The rows of D fall into several groups, and each row is roughly a mix of its group's hidden directions.
D:
[[-28  -8 -12 -23   3 -53   1   2  -3  55 -12  10  26]
 [ 27  -5   7  35 -13  43  -4  13 -15  10   8 -61  -2]
 [ 17   5 -38 -29 -12 -62   9  11 -16 -30  15 -12  -7]
 [-31  -4 -12 -19   9 -29  23 -38  20  47  27  23   7]
 [-35 -22  23 -23 -24  32   7 -38   8  39  17 -21  -4]
 [ 25   6 -18  43 -14 -22 -29   5 -26 -37  -7  19 -38]
 [-32   8  12  23 -44  13 -18  14   9 -21  45  -9 -36]
 [-23   2 -35  -8   2 -43  17 -13  26  34  46  11 -11]
 [ -6 -11 -22   6 -43 -21 -29  17 -15 -39  34  -5 -36]
 [-10  20  12  22 -63   9 -22  10   4 -31  31  -6 -24]
 [-19   6  42 -30 -18  46  -4 -19  33   9  22 -27  13]
 [-16 -10 -18   9   9 -46  15 -19 -30  57 -14  19  -1]
 [ 22   5  15 -20  49  -9  32 -14   1  27 -32   5  41]
 [-35 -26 -14   5  -5 -30  21 -29 -39  44  -1  15 -17]
 [-28   6  -6  28 -48   1 -28  18   7 -17  39  -6 -37]
 [-18  -1  27  14  37  22   0 -21  37  53 -13  20  -4]
 [ 55   8   4  15  -5   1 -13  31 -16 -24 -17 -51 -10]
 [-49 -20  25   4 -39 -16  16 -19 -25  23  15   4 -31]
 [ 34   9 -26  -5   6  -1 -15  46  -2 -59 -20 -13  -3]
 [-10 -11 -20 -35  10  56 -18   2  45 -10   3 -27   6]
 [ 22   1  35  19  14  59 -17  10   5  -5 -43 -11  16]
 [ 15  64  22   8  12  -4 -21  24  44  -3 -15  -7  -1]
 [-31  -4 -27 -37  10 -43  26 -31   8  23  21  23   6]
 [ 26   0  13   1  16 -48  12  -1 -10  51 -37  19  18]
 [-28  -1 -29 -21  10 -48  21 -22  18  32  33  18  -9]
 [ 39  35  17  47 -41   1 -19  -5 -12 -12 -28   6  -1]
 [ 12   0 -47 -20 -11 -24   3  35 -19 -55   9 -14  -5]
 [ 28   6 -56  13  -6 -11 -24   7   8  24 -43  24  14]
 [ -8   4  32 -46  15  45  -2  -9  48   9 -13 -13   7]
 [ 23   8 -44   2  14 -57  -8  15  -9 -26  -1  34  -9]
 [-40  -2  45 -54  18   8  17  -6  23   4 -17  14  -3]
 [-13  12 -35 -10 -23 -27 -10  22  17 -46  25  43   7]
 [ 46   3  11  -3 -30  23   2  -6 -21  -5  -4 -48  41]
 [  1 -10  13 -43   8  56 -10   4  46 -15  -7 -20   9]
 [-54 -13   5   5 -34 -29  12 -20 -34  23  27   5 -10]
 [ 33   7  -1 -25  44 -12  29 -13  -3   9 -39  19  39]
 [ 24 -15  10 -27  23   5  16 -17  -7  40 -40 -19  44]
 [-22 -33 -33  -9  31 -29  24  -6 -41  -7 -14  34  -8]
 [-32  -2  36  11  -1   3   4 -41  15  51  10  34   6]
 [ -2 -20 -54 -14  47 -27   7  12 -15  -6 -25  27   6]
 [ -6  -1  20  14 -47  26 -10  10  -4 -52  40 -17 -10]
 [ 33  -1   9  -5 -47   7   2  -3 -44 -26   2 -38  28]
 [ 25  -2   9 -15  59 -11  29 -17  -8  15 -37  12  28]
 [ 40  32  45   7   0  21  -6  -6  39  29 -22 -16   1]
 [ 45 -23  -7   0  23 -30   8  20  -5  14 -54  26   2]
 [ 13  -9 -29 -22 -32  18  16   2 -36 -25  17 -41  35]
 [-38   0  -4 -11  26 -11   9 -23  40  36  11  47   3]
 [ 24   1 -36  -2  49 -48   8   6  -8  -2 -20  34   4]
 [ -5 -21 -26 -43  54  18   8   2  18   0 -38  16  -3]
 [ 20   1  20  17  11  52 -21  28  -6 -34 -43  -9   4]
 [-17   1 -22 -27  -6 -61  20 -26   4  24  34  12  -4]
 [ -1  -9 -51 -13  55 -22   9   2 -13   9 -28  26  10]
 [ 28 -14   4 -36  43   2  27 -20 -15   3 -38   3  34]
 [ -1  -5  11 -26  42   1  29  -9  14  49 -18  -8  43]
 [ 32   4 -18 -23  30  37 -15  13  25 -37   3 -13  39]
 [ 27  19  -2  19  26 -36   9 -15 -10  57 -30  14   8]
 [-15  -9   6 -36  55   9  36  -7  19  32  -7   4  29]
 [-24  34 -11  32  -1 -61   3   2 -19  29  -1  17 -13]
 [ -2   2  47 -31 -15  48  -3 -16  36   8  11 -25  14]
 [ 22   9 -22  -5 -19   7 -12   1  17  53 -42  -3  43]
 [ -3  -7   9  15 -34  54  -5 -14   0 -33  39 -26 -18]
 [  9  16 -30 -26  38  24 -17  26  29 -45  -3  -3  22]
 [  8  24 -25  39 -36   5 -26   9   2 -39   0  30 -33]
 [ -1  -1 -22 -32  39  -5  22   0  25  44 -23  12  39]
 [  3   0  43  23  16  42  -5 -23  26  47 -16   1  16]
 [ -9 -19  -6 -48  54 -13  32  -3   9  21  -3   2  29]
 [ 24 -11 -50   6 -30   0 -34   5  -1  33 -41  -1  14]
 [ 47  44  20  30  -6 -30   4  -1  -8  -2 -30  18  23]
 [ 31  49   6   6  17  -8 -19  10  40  37 -23 -12  18]
 [-29   3  35  15 -30 -54  17   1 -30  12   3  21 -16]
 [  7  -1  29  44 -12  36 -29  32 -17 -28 -19  -5 -26]
 [  2 -15 -38 -16  45  22   9  -9  16  30 -43  23  15]
 [-50 -13 -52 -24  23  -6  18  10   3 -10  20  24 -14]
 [  7  24 -43  40 -21 -18 -30  19  22  28 -16  26  -1]
 [-34  12  38 -44  19  31  11 -27  30  22  -5  -3  -2]
 [-34 -17  37 -10   3  57  13 -16   9  23   8 -31   2]
 [ 33   5  23  13 -55   1 -11   2 -41 -29   4 -25  14]
 [ 23  -9  -7 -32  56 -10  28 -13  -6   3 -36  17  29]
 [ 35   3  11   7 -50  -2  -5   6 -43 -28   4 -40  11]
 [  3   7 -51   3 -10 -47 -17  26   2 -27  17  30 -19]
 [  7  -8  -2 -48  41 -25  33  -2   7  23  -8  -1  43]
 [  1 -20 -13  47 -49 -11  -2  -3 -39  -7  27  -7 -23]
 [ 20  -5  -5 -26  25 -11  15  -7   5  50 -34  -9  49]
 [-22 -39 -50  -9   1 -33   0  26 -27 -28   1  19   1]
 [ 11  -2 -33  51 -30 -33  -7   8 -42  -9  23   0  -4]
 [ 27  36  -1  50 -31   0 -16 -10 -10  10  37 -26  14]
 [ -8  -3 -47 -18 -31 -35  11  13 -24 -34  37  -9  -4]
 [-39  -8 -31   1 -30  -4 -22  22  17 -14  46   0 -35]
 [ 18  13  44  -2  13 -24  16  -7  13  48 -45  16 -10]
 [ 21  -7 -29   0  46  23   8  28   2   0 -20 -52 -17]
 [-36  -3 -26 -21  50  -4  13  -5  39  21  -4  35  -4]
 [-37   1   4   0 -38 -38  -1 -17  -5  -3  36  49  -8]
 [ 22   2 -23  25  30  27 -14  50  15 -21 -15 -31 -24]
 [-50  -3   3 -17  -6 -25   5 -22   3  -1  11  64  -1]
 [ 13   1  11 -20  56  -8  33 -13   3  30 -29   8  36]
 [ -1  -3 -12  -3   6 -28   0 -20   2  79 -16  -4  19]
 [ 45   4  39   9 -34  -2  -5 -11 -38  -5 -16 -39  10]]

Here is one row of each group, with its name. Which group are the others in?
[ 33   7  -5 -11  51 -44  23  -5 -16  -6 -25  23  19] : Q
[ 33 -11 -53   9  27 -22 -13  36   4 -15 -35  11  -4] : S
[-30  -3 -40 -15  46 -22   5  21  26  -5   1  28 -31] : L

[-31 -27 -49 -11  28 -27  15   2 -35 -14  -3  29  -3] : S
[  9  -2   4  33  -8  28 -24  47 -18 -44 -14 -14 -29] : L
[ 32  -2  16 -25  22  10  22 -20  -7  26 -45  -9  46] : Q
[ 13   5  -4 -21   3  61 -17   3  35 -29  20 -29  17] : S
[  8  11  26  42 -38  26 -21  -8 -19 -38   2  -5 -35] : Q
[-40 -25   4 -51  31   5  27   1  17  11  31 -14  13] : Q
[ 18  18  -9  -5  44 -47   7  14   0  20 -42  28  14] : S
[ 32  23 -16  42   4 -55  -4  18 -21  14 -20  17  -2] : S
[-13   8 -28 -15  51 -16  -3  19  45  -5 -13  37 -14] : L
